Here is a table of points, one per row:
[-19  12  -6 -56 -20  12  13   6 -53  25 -48   3 -44 -22 -19 -61  26 -31  60 -13  33  72 -26 -40  -5  29  -4   1 -31 -34  34 -38]
[ 26  17  39 -23   8  24 -18  16  30  31  33  22  -4  -5 -38  26  78  30  71 -57  23 -30  54  41   2 -71   8  38  10   7 -28  62]
[ 49  -5 112  46  -7 -26 -25  -7  14  12 -24  42  -1  63  36 -25   2  63  48 -27   1 -43 -31   3 -52  26  60   5  -7   9   2  29]
[ 20 -69  13 -42  34 -18 -50 -12 -50  11  30  29  83 -24  -6 -19 -27 -12   4  -5  21 -12 -17  -2  74  63 -32 -58  13 -26 -58   9]
[ 35 -16 -37  38 -94 -38  11  13  11  39 -10 -18 -22 -74 -13 -44  23 -26 -16  20  30  42 -11  44  10  -5  22  23 -21 -36 -36  -2]
[ 47  29  -7  24  -2  -8  21 -19  -6 -38  21 -59  66  13 -10 -47 -36  32  13 -14 -46  49   5 -61  45  55 -31  -3  17 -71   8  33]
[-17 -41 -41 -49 -21 -17  11  13 -35  19  14  21  54   7  11 -14 -30 -15  -9   9 -82   4  60  24 -29  66  -3  -5  44 -33  -8  45]
[  5   6  41 -19  -8  25 -62  31   9 -33 -43  35  -1  10 -24  39 -34  75 -57 -27  50 -13  26  24 -40   5  49  13  22 -25  27 -76]
[-21 -18  -8  53  12   2   4   4  21  -1  23 -23 -10 -11  -2  24   5 -33  24  30 -24 -67  27 -25 -56 -13 -25 -76 -13   4  -2 -30]
[ 42 -62 -38 -35 -54  20  17   4   9  12 -23  40 -47 -68   2  -3 -29   0  17  45  22  27 -33  -1   2  -9   0  12   6 -42 -12   6]
[ 39 -55   3 -10 -25  18 -12 -84   0   4 -39  11 -81   1 -17   0  13 -29 -39  -7  34   0 -33 -22  16 -12 -14  27 -30 -42   5  -7]
[ -5   8  42 -43 -43 -64   2  11  44 -46 -19  -7   6  33  55  28  31  61 -10 -60  71   6   7  31 -28  -4 -41  -9  15  49  -6 -27]
[-46  26   1  41  28  13 -31  37  25 -46  -9 -57  -2 -40  15  -1 -32 -32  -7  37   1  24  -1 -13 -13 -32   3  11   0  44   8  56]
[  7  -7 -38  13  42  -6 -43  13  36  37  14 -22 -27  63 -16   8  25  21 -12 -11 -43  48 -20 -47  54  25 -49   0 121  -1  -6  31]
[-43 -35   9  51  -9  21 -19  -3  12 -52  53 -29 -29 -29  43  45  -1  14 -47   3 -11 -10   5 -81 -26  -3  64 -24 -43  44 -15  23]
[ 14 -15 -10 -13  33 -38  24   0 -36  31  25 -21  39   5  14  34 -19 -12 -67 -31 -66  37  12  44  78   6  -6  51  56   6   7 -12]
[ -1   1  41 -52  -9 -16 -13  -3  52 -33 -54  28  48   6   6  27  13  25  12  -3  30  38 -47  30  -6  -2  30   9 -35  45  30  32]
[  0   1 -54 -42   1  25   8 -37 -44  -6  14  -6  26  44 -30  -7 -59  31   9  -9 -46  23  31  15  16  25 -33   9  -7  11 -71  20]
[ 37  76 -19   3 -11 -23  20  -9  32   0 -10  63 -55 -73   3 -19  15 -63 -35  -2 -49  -3 -44  17 -39  -8  -3  14 -37 -50 -10  34]
[ -6   9 -12  -6  18  -3 -25 -16  53   3  -5 -41  14   9 -55 -14  44  46  38  -9   7 -36   3  24 -71  48  80  41   4  44   2 -28]
[-30  42  18 -10 -22  41 -37  -8  85  25 -86 -55  41  30  20   9  26  32 -34 -23  29 -72   4  42   1   9  12  32 -14 -27 -52 -19]
[-22 -15 -19 -19  32 -49 -51  -8  74 -11   0  54  10  86 -15 -37 -17  36   7  17  34 -11  10  39 -31 -70  43  26  -7  -5  37  15]
[ -2  20  -8 -20 -21 -44  -7 -49 -96  -8   9 -16  -4  11  15   5  57 -50  30  18  21  -1 -46 -22  15 -37  26  41 -16 -77   2 -28]
[  8 -32 -45  17   2  -4 -17  10 -15 -17 -12 -18  34  58  -3  -7   3   0 -51 -24 -55  24   4   2  58  26 -34  13  35 -19   8  23]
[ 24 -33 -22  11 -10  12  15  20 -18   0  61  41  31  70  -2  10  27 -14 -26  26 -14  31 -28  23  39  42 -58 -26  45 -18 -29   3]
[ 77  35 -25 -24 -28 -24  11   3 -37  54  19  16 -74   6  19  -8 -14 -10 -19  21  47 -28 -31  -4  11  -5   1  28 -19  16  10   0]
[-16 -37  19  64  32  70   5 -10   9 -21  -5 -36  39 -53  38  42 -28 -30  22   5  35 -53 -12   8   3 -20 -25 -12 -14   5  16  -3]
[-73 -35  19  40  43 -13 -18  62   8  15 -24 -28  14  -9  12  24  59 -26  11  57 -19  13  20 -45 -18  16  10 -14 -17   9  16 -19]
[-61   7  42   1 -22  43  81  24  39   1 -10  22  23  41  28  13  42  70  32 -24  62   2 -17  38 -11 -11  29  16  21 -39  11  16]
[-28   6 -30 -34  10 -49  10 -39 -25 -50 -22   4 -80 -58  16 -40   3 -22  14  21  25  -1 -71  29 -20  10  -2  19  20  10 -71 -15]
[  4  -5 -31 -61 -40 -41  -6  -6  -6  75  10   3 -44 -32 -25  18 -17   0  -3 -63 -19   0 -59 -52  -6 -37  -3  -6  -9 -21   9 -57]
[-19  40  41  17  -9  19 -27  15 -29  24   9 -43 -10   4 -31  17 -15 -53   2  26   0  -9  14 -25  14 -49  11 -66   3  56   3  27]
[ 16   8  55 -50  29  -4  13 -24  29 -15 -23 -17  28  11 -20 -43  21   3  11  18  87 -69  26   7 -10   3   4  45  75  26  40  -6]
[ 61  20  17  17  10  17  -6   6  24 -43  12 -12  30 -12 -23  12  40  82  25  29   3  11 -43  83 -35 -24  48 -29  16  17  50 -16]
[ 18 -18 -22 -10  16  17  38  27   5 -13   5  26   3  20   7 -25 -41 -28 -34 -26 -28   8  23 -23   3  81  -4  20  44 -10 -32  27]
[ 45  10 -86  37 -30 -26 -57  28 -58  46 -25  -3 -24 -34  -1  -3 -19 -29  41 -23  27  -2 -55  17 -23   4 -12  69   7 -13  21 -16]
[ 34  51  63 -55   5  18 -25  20  56 -14 -21  -8   7  25   7  40  38 -18  12 -13   2 -32  13  32 -33  30 -39  35 -28   6  73 -21]
[-64 -15 -32  12  41  34  -1  16  43  22  64 -37  10   3   3  -1  12 -38   3   8 -11 -42  -6 -47 -19 -75  12 -24 -25  27   2  -5]
[ 13  25  -1  16  66 -12  25   1 -34  -8 -24  16  10  59 -28  41 -36 -17 -15 -16 -48  -9 -26  41   2  66 -37 -22   4 -47 -66  37]
[ 34  26 -32  20 -56  19 -11 -15 -21 -37  57  64  86  51 -22 -12  -3 -30 -46  14 -40  -4 -19 -45  25  55 -10  24  32  19 -15   5]
[  4  36 -77 -44   2  16  25  -1 -15 -16  59  25  11  33  38 -17 -13  22   8  32  15  16  41  -2  70  78 -26  14 -21  28 -40 -10]
[ 31 -12 -11 -41  26  38  42  55 -15 -18  38 -44  20   5 -21 -40 -41  24 -68 -28 -39  30 -26  -7   9  35 -12  -6  35 -13 -57  19]
[-63  31  -7  22  -6  28 -44   1 -23  10   4 -19  -8 -22  16  62 -47 -20  16  50  39   3  46 -15 -30 -22  18 -42 -20  -8   5  28]
[ -6 -19  11  -9  19 -62   6   0 -38   1  -3  13 -33 -71  55 -36  57  -1 -16  18   1  12 -17 -20  12 -36 -29  37 -13 -77 -26   1]
[-26 -10  40  48  10  22  18   6  11 -44 -12  -7 -23   3  52  38 -54 -70  62 -40  -6  28  36 -26  -7 -47  40 -11  28  28 -33 -34]
[  53   60  -42  -19    7   23  -10  -11  -47    4  -46   23 -109  -33   37  -51    7    8  -15  -12    5  -20   -2  -18   67  -19   36  -35  -17  -32   11   -6]
[ -2  17  25 -21  18   1 -57  10 -18 -70 -17  50  29 -30 -24  -1  62  53 -13 -34  -1 -31  47  -6  -8 -40  55  11   3  25  29  -7]
[ 52   9  39 -62 -16  25  -7  26  65   5 -19 -11  49  25   1  15  24  29  36  26 -10  17  23 -12 -42 -26  67   4 -26 -26 -16 -31]
[-51 -56  23  55 -13  -2   2 -21   7  -4  20 -62 -20   2   0  -1 -61 -50  -8   8  24 -23  24   4 -11 -20   2 -30 -20  14  86  14]
[-46  -7 -54 -35 -31 -47  13 -55   9  35  30  14   3  18  -9  24 -10  22   0 -32 -58 -12   0  19  90  42  17 -73  35  -2   3  66]
[ 75 -32 -51  20 -10 -53  42 -20   6  10 -92  13 -31 -36  45  -4  38  -4   2  21 -43 -20 -19  -6  24 -23 -21   9  -5   9   9 -42]
[-16  -4  -4  67  28 -14  48  25 -38  18  23 -56 -17  -2  25  27  16  -3 -47 -12  35   8  15   1 -57 -12  -7 -44 -58  61  45  45]
[-27  35 -26  -4 -57 -45  41 -15 -33 -12  14  41 -36 -41 -36   7  -8  10  19  62  -1 -46 -50 -42 -22 -22 -35  52  38 -40  19 -42]
[ 28 -11 -21 -27   5 -61  41  52 -14 -18 -22  11 -44  -8 -38 -40   5 -58  -4  12  27  23 -38  27  17 -13  40 -34 -46 -65   5 -29]
[-30  14  57  26  -7 -17 -16  10  22 -22  48 -21 -19 -23  24  61 -52 -29  10  76 -30  19  35   0  25 -21  -4  -9 -51  34  24 -53]
These points spread out most along one direction. Take the direction at right angles to it along which they spread out most. Go by this last direction. How many in every 100 of the points above lie lower along it than each point below? Answers are rounded to whole numbers. More than half of the points above lie lower than the first one.
[-18  10  35 -19 -15  11 -11  73   8 -23 -35  11 -22  -2 -32 -23   9  74  55 -55 -16 -45  -4  36  19  37 -31  24 -61  71  50  16] 45
[-46  34  40  11  91  32  39 -16  29  68  20 -18  11 -52  40 -10 -53   9   9  27   0  -7   1 -44   1 -19  -7   9 -11  22  53  13] 49
[ -3  17 -25  21  14   5  34 -85 -29  30   0  19  67 -11 -25   0   0 -20 -24 -53 -36  49 -13  -2  24  69  10 -14  40  42 -27 -15] 22
[ 27   0  -5 -17 -46   7 -10 -73  35  24  33  12 -44 -70  -6 -15  26 -25  -1 -31  -3  48 -22   4 -24 -27 -84  38 -36 -31  -1  -3] 75
[ 27 -38 -53   6  33   2  -2 -17 -20  -4  70 -19 -12  42  23  -1 -17   3  10 -48 -20  30  51  23  52  48  -5  17  45 -26  -1   0] 13
[ 36   1 -35 -12  17  11  -6 -68 -26 -10   4  29  28  55 -45   2 -22  10 -32  12 -12  66  73  -5  -8  29 -48 -29  19 -35 -22  32] 9
[-22 -68  29  58  35  49   1 -13 -14  34   9 -25 -24   6 -15  10 -29   8   2  63 -39   6   0  -1 -42 -29  -4 -14 -54  53 -25 -29] 53
[-31  36  51  11   2 -35 -10  10  23  -3 -38   5  53  -1 -79  -8   3  67  -6 -17  41 -29  15  34  43 -47   2  17 -17  27 -47 -38] 33
[ 16 -29  60 -10   6  14  25  12   4 -32 -47  25 -13  23 -65  12  44  40  30  -8  14 -24  29 -13   2  -2  25  20  -6  25   2  34] 44
[-73  12  61  44  -8  89 -46  12 -42   9  33  -5 -14   4  42 -65   4 -39 -14  47 -43 -19   0  46 -36 -28 -18 -28   8  12  23 -11] 44
[-26   8   0  74   1  32  23  61  29  17  17  17  14 -21 -13  18   7 -56  -4  -3  47  18  58 -27 -10  -8 -19 -64 -11  35  12 -26] 33
[-48   7 -15  10 -25   5  47  11 -35  17 -26  -7  41  21  64   2 -39  -9  14   3  15 -10  29 -49 -54 -82 -10 -62 -15  49  12   2] 67
